rotation ticks, each row followed by its count of ticks
The counts run from 0 to 1086.
[  2   1  12  -3  21  -3   2  16   4 -10  -5  10  -4 -14  -1   4  -9  -2
 -11 -12   0   6   1 -10  -4 -16 -11   8  -7  -4  -6  14   9   2   8  -5
   1  -7   2  -7  -7]
977
[  8 -14  10  13   8 -14   6  -3  -6  -6 -12  10  -4  -9   7  -2   0 -14
  -5   5   6  -2  -2 -11   2  -5   3  19  -8  -3 -13  -1   2   1  14   4
  -9  10  -5  -4  -1]
101
[  7  -4   1  11   5  -2   9 -11  -6  15  -3  10  -8 -11   6  -8  14  -6
  -6  11   6   0  -1  -9  11  -9   0   3   4  -5 -23  -5  -6   3   0   2
  -4  15  -9  14  10]
819
[  7   1  14  -8   7  -8  -2  -9  -3  12 -10   7  -3 -25   7   4   6  -5
 -14  15   1   1   4 -11  -7  -1 -10   1   3   0  -7  17  -6   7  -3  -7
  -8   3   6   1   0]
899
[  7  -7  14  -1  14  -1   9   0  -8  -5  -3  17  -5 -13   0   0   2  -1
   0  -3   2  14  -3  -9 -11 -13  -2   4 -10  -5  -1  19  -6   8 -10  -6
  -4   3   7 -13   4]
511
[  5   7   1 -17  10 -20   3  -9  11  19   9  12  11  -1  -4  -8   7   2
  -8   2  -4  -9  -2   2   2  -5  -3  -9  12  12  -1  15  -8   1  12  -7
   5   0   1   8   4]
718
[-11   4  -5  10   5  -8   6  -8  -2   0  10  25  -5  -2  -3  -1  -7  -8
   4   6   1  -5  -1  -2  22  -8  -5   4  11   3  -6  -6   0   1  -4  -9
  16   1  -1  -7  -9]
226
[-12  -7  -1   7  15 -16  11   4   3  -6   4  10   6   2   3   2  -5 -17
   1  -1  -5   0  -6 -11   7   0   5  19  16  -7  -8   0   5  -4  -4   1
  14  -1  -8  -4  -9]
884
[  0  -9   5   7  -2  -2  13  -9   0  -3  -1  28  -7  -8   6   9   2   0
 -12   5   0 -12   6  -3  -6 -15   3  15   7 -10 -12 -11  -2   1  11  -5
   7   3  -1  -6   1]
40
[ -2   9   8  -8   8 -21  -2  -5  -4  15   3  16  -2 -17   3   6   3  -4
  -7   4  -8  -5  -5  -7  -3   7  -6  -3  15   8  -1   5 -11  -4  -6 -13
   8  -9  -4  -1  -1]
442
[-10   7   0   0  19 -14  16   9   9  -9  -6  17  -6  -5  -2   1  -4 -10
   4  -3  -2   0   0   3  22   1  -1  10   3  -3  -8  14   8  -5  -5   4
  11   0  -2  -7  -9]
612
[ -2   5   7   4  12  -8  13   4  -7  -7   8  34 -10 -12  -4  10  -1  -2
   3  -8  -2   3   2  -2  -7 -15  -2   4  -5  -4   0   2  -2  -4  -4  -6
   0 -10   2 -11  -1]
643
[  1   5   8   3  -4  -1  11  -1  -5  -2   9  14  -8 -12  -4   6  -2  -2
   4  -4   5   6   3  -8  -6 -21  -6  -8  -2  -2   2  13  10  10   1 -22
   3   3   4   0 -11]
592
[  5   5   1  -9  12 -13   7   0   1  20   6   9   2   8  -8  -8  10  -1
   9  -9  -7   9 -16  -3   5  -6   2  -6   3  -1  -7  12 -10  -9  -5  -4
   4   7 -16   9   6]
331
[ -3  -1   5   9  14 -20  -4  -6 -11   2   7   9   5  -3   5  -3  -1 -18
   7   4  -3   9  -8 -11  11  13   4  11   7   1  -1   8  -3   1 -12  -7
   8   4  -5 -12  -8]
1017
[  6   1  -1  -1   1 -11 -10 -13   4  22  -8  -1  -9  -9   4   2   3  -8
 -10  12   6  -3 -10  -7  15   2  -8   3   6   3 -13   1  -3  12  11  -8
   2  16  -8   8   3]
353
[ -7  12   1  -2  14  -6  14   5   4   4  12  19   3  -7  -2  -3  -3   0
  -7  -8  -6   0   3  -8   3 -13 -12  -5  17   5  -2  -2   3  -8  -5  -7
  11 -15   4   9  -3]
582
[ -8  -4  -2  -4  12  11  10   2   8   5 -11  15  -6  -7  -2   7  -2  -1
 -10   3   0   5  -5  -2  10  -9 -12   9   5 -12 -14   7  -6   5 -14  -9
  12   4  -5 -11  -2]
755
[ -2   1   0  -7  11 -14   7   1  13   6   8  11   4   1   5   3 -10   3
 -14 -12  -9  -9   2  -6  -4  -8  -2   9  19   1   0  -3   5  -4  14 -11
  19 -10  -3  -2  -4]
254
[  3  -7  -3  -2   2  -3  17 -11   2  10  -4  -5  -7  -2  11  -7   6  -2
  -6   3   2   6   3 -12   5  -3   6  10   7  -6 -10   8   9  10  10  -7
  15  18  -1  11   8]
213
[ -6  -6   5  -1   7 -11   3 -11   6  -1   3  26   5  -6   0   8 -13 -12
 -10   3   1  -6   1  -1  -2  -5  -6   5   6   2   2   6  -1  17   1  -3
   7  -2  21 -12  -1]
174
[ -3   1  -1   9  14 -15   5  -2   6   5  12  11  -4   7   0  -6  -4 -18
   5  -9   7  11 -13  -4  11  -3   3  -1   5   2  -9   2   6  12   9   7
   6  11   5  15  14]
275
[ -2   4   3  11  15   1   4   0  -1   4   0   4  -7 -15  10  -8  -3  -8
 -10   8   8   9   2 -16  22   0  -8   7   7   1 -14  -3   7   8  -4   3
   8   5   1  12   0]
490
[  5   9   8   5   8 -12   5   7  -7   1   1   9 -24 -16  -3   2   3  -5
   9  -6   8  11  -6  -6   9  -6  -1  -2 -14   4 -10   5   9   2   5  -6
  -1  10 -12   5   0]
735
[  2   1   8  -2  22   1  -6  -3  -3  10  -7  -1   4 -14   6 -12  -3 -12
  -7   9   3  13  -5 -16  14   4  -9   5   4   2 -11  14  -4   7 -13  -3
   4   7   2   0  -1]
298
[  0   3   0  -5   4 -24   9  -2   7   4   9   8   3   5   3  -1  -7  -2
  -1  -9  -8  -9   3  -3   0  -7   4   6  14   4  -1   8  13  -4  16 -12
  24  -4  -3  -2  -7]
528
[  0   4  10 -11   7  -3  11  -2   3   7   0  25  -9 -14  -8  12   6   1
  -4  -6   4   7  -4   7 -12 -13  -8  -7  -4  -3  -3  14  -8   9  -4  -4
  -4  -3   8  -2  12]
452
[  3  -4  -1   6  -2  -9  10 -12  -4  17   4   6 -11  -2   6   2  14  -8
   1   5   4   5 -10 -10   4  -2   8   3   8  -4 -14  -7  -4   7   3   0
   6  17 -13  14  16]
546
[  6  -2  10  -9  18 -14   1  -2   9  19  -1   4   3  -8   6  -1   5  -4
 -18   1  -3   1  -3  -9   0   1  -4   7  13   5  -7   5 -10   1   8   9
  -3  -2   0  17  12]
576
[  8   0  11  -3   8  -9  -1   1 -10  -3   1   1 -12  -8   0  -1  -3  -7
  10  -9   3  16  -5 -11  -2  -5   3   4 -14  -2  -1  24   8   8   0 -16
   7  12  -5 -10  -4]
926
[  6   2   4  -1  -2 -13  14   2  -1   2  -3  19  -3  -5 -11   4   6   5
   5  -4  -1  -7  -2  -1  -8 -23  -1  -2  -4  -9  -5  11   2  -9  13 -19
  -4   6 -14  -3 -11]
920
[ 18  -7  11   1  -4 -15   3 -10 -11  15   5   6   0  -6   3  -3  11  -2
   2  -1  -1   1  -6 -13 -13 -15   6   0  -7  -2  -4   9  -4   3  11 -17
  -3  12 -10   3   5]
323
[ -2  -5   2  10   0 -17  -3 -14  -5  19   2  11  10  -1  -4   2   6 -18
   1  13   4  -1 -14  -8   7  -1  -3  -1   9   0 -11   0 -11   2  -5  -5
  -5  13 -10  11  -1]
687
[  2 -13   6   5   4  -3   1  -9  -3   5  -6  -4   5  -2  10  -5  -4 -10
 -10   8   3   3  -2 -20   3  -2  -1  16   6 -10 -11  10   3   9  -1 -11
   9  16  -4  -7  -7]
295
[ -8  -2  -7   1   2 -20   1  -9  11  10   2   4   7   5   4   7  -6 -12
  -7   3  -2  -6  -7  -7   9   6   0  12  21  -3  -3   3   6   4   7 -10
  16   7  -7   0  -9]
1075
